Input:
[[  0   0   2  -2  -1 -19]
 [-16  37  -3  -3  -5   0]
 [  0 -34   9  -8  -3 -18]]
Output: -8

Input:
[[-36 -25  37 -17 -29 -18]
 [ 31  37 -32  21  42  31]
 [-36 -38  34 -15 -42 -39]]
Output: -15

Input:
[[ 37  -6 -32  15  36]
 [-32   2  31   6 -45]
 [ 27   1 -43 -10  43]]
Output: -43

Input:
[[-35 -18   2  26 -15  -6 -20]
 [  0  27 -22  21  24  23 -34]
 [ 43  23   0 -23  13   9  25]]
Output: 13

Input:
[[  9  -7 -43 -24]
 [ 50   0 -12  -7]
 [-15  33  20  33]]
Output: 33

Input:
[[ 21   1  33  -4  -4]
 [-33   6 -30  -3  -3]
 [ 50  -3  14  31 -28]]
Output: 14
---
[  97.4  -69.3   81.3 -138.3   53.4  -78.0  134.9] Answer: -138.3

[ 141.921  136.539   74.343   67.607 -100.658] Answer: 74.343

[-0.185  0.033  0.011 -0.068  0.178] Answer: 0.011

[ 11.2 -10.4  10.9   5.7  -1.0] Answer: 10.9

[ 122.39 -120.33   -6.39    3.35   77.14  102.83  161.13] Answer: 3.35

[  31.7 -142.5  -31.6  144.9 -116.0  -87.6   55.3] Answer: 144.9

[[ 1.25  1.86  1.90  1.82 -1.39  1.84  1.77]
 [ 1.77  1.67  1.69  1.45  1.46 -0.13  0.33]
 [-2.17 -2.18 -1.97 -1.63 -1.98  0.04  0.40]] Answer: 1.45

[ 19.56  -3.85 -10.09 -20.04   5.10   6.29  16.00] Answer: -20.04

[ 12.231   8.673   4.393 -15.803   5.860] Answer: 4.393

[ 12.0  11.3  -2.4 -13.6  14.4] Answer: -2.4
---
Input: [ -4   7  43 -18]
Output: 7

Input:
[[  5   8  13   8]
 [ -1  -8  22  -7]
 [-36  -6  51  -5]]
Output: 22

Input: [-49  13 -48  46  48  51  30]
Output: 48

Input:
[[-12  -8  14  20]
 [ 49 -21  -8  18]]
Output: 20

Input:
[[  3 -17   9 -16  12  30]
 [ 42  18 -21  17 -26  -5]
 [  4  -2  14  -1  11  15]]
Output: 30

Input: [  7  46  33 -50 -46  18]
Output: 33

Input: [ 42 -10 -30  52  24]
Output: 42

Input: [ 42  19 -29  -8  24 -16]
Output: 24

Input: [ 47   0   6 -48]
Output: 6

Input: [ 12   1  44  11 -25]
Output: 12
---
array([ 27, -13,  45, -31]) ans = 45

array([[ 28,  11, -14, -17,  11],
       [ -3,   3,   7, -28, -27],
       [ -1,  15, -12,  33,  39]]) ans = -12

array([[258, 225, 260, 193],
       [309, 756, 304, 856]]) ans = 304

array([ 715, -368,  484, -646,  278,  -20, -247]) ans = 484

array([ 225, -367, -712,  529,  452, -866]) ans = -712

array([2, 8, 2, 6, 7, 2, 8]) ans = 2

array([-189,  252,  197,  534, -545,  806]) ans = 197

array([102, 160, 242,  53]) ans = 242
---
[[-41  24 -40  15  34 -33]
 [-30  49 -26   6  34 -25]
 [ -8  39   0  -3  21  -7]] ⇒ 49, 39

[[-15   3   7   3  -6]
 [ -2  -2   1 -19  -8]
 [ 18 -39  25  -5  28]] ⇒ 28, 25

[20 41 12 -9] ⇒ 41, 20

[-40 -46 -46 -45] ⇒ -40, -45

[[-24  20   6  30  16]
 [ 17  11  35 -42 -37]
 [-15   2  -4 -12  24]] ⇒ 35, 30

[[-21 -15 -48  -4  -8]
 [ 12  15  51   0   2]
 [ 12 -15 -37  21  19]] ⇒ 51, 21

[-40  -1 -14  -9 -41] ⇒ -1, -9

[[  3  16   8   0 -15  11 -39]
 [ -5  45  37 -11  -7  18  10]] ⇒ 45, 37

[  3  10   3 -51  11  18   6] ⇒ 18, 11

[[-17  19 -20   8 -45   0]
 [ 12 -44  -6 -10   4  30]
 [-10 -32   6  21  41  -4]] ⇒ 41, 30
---
[[205  22   8 112]
 [133   3  64 168]
 [115  83  75 167]] 3

[[ 29 124  35 159  75 187  92]
 [ 87 186  18 150  54 173 229]] 75

[[-828  534  -15  404 -757]
 [ 792 -242  449   47 -616]
 [ 193  496   33  229  344]] 449

[[ 24  -8  29 -10  24]
 [-12 -28  26   3  16]] 29

[[8 3 5 9 5 2]
 [3 7 8 4 1 2]] 9

[[6386 3209 6270 3053]
 [8718 6508 5649 4847]
 [8585 7196 8675 4961]] 6508

[[ 22  32 105  71 139  58]
 [  8  50 203  45 205  36]] 71
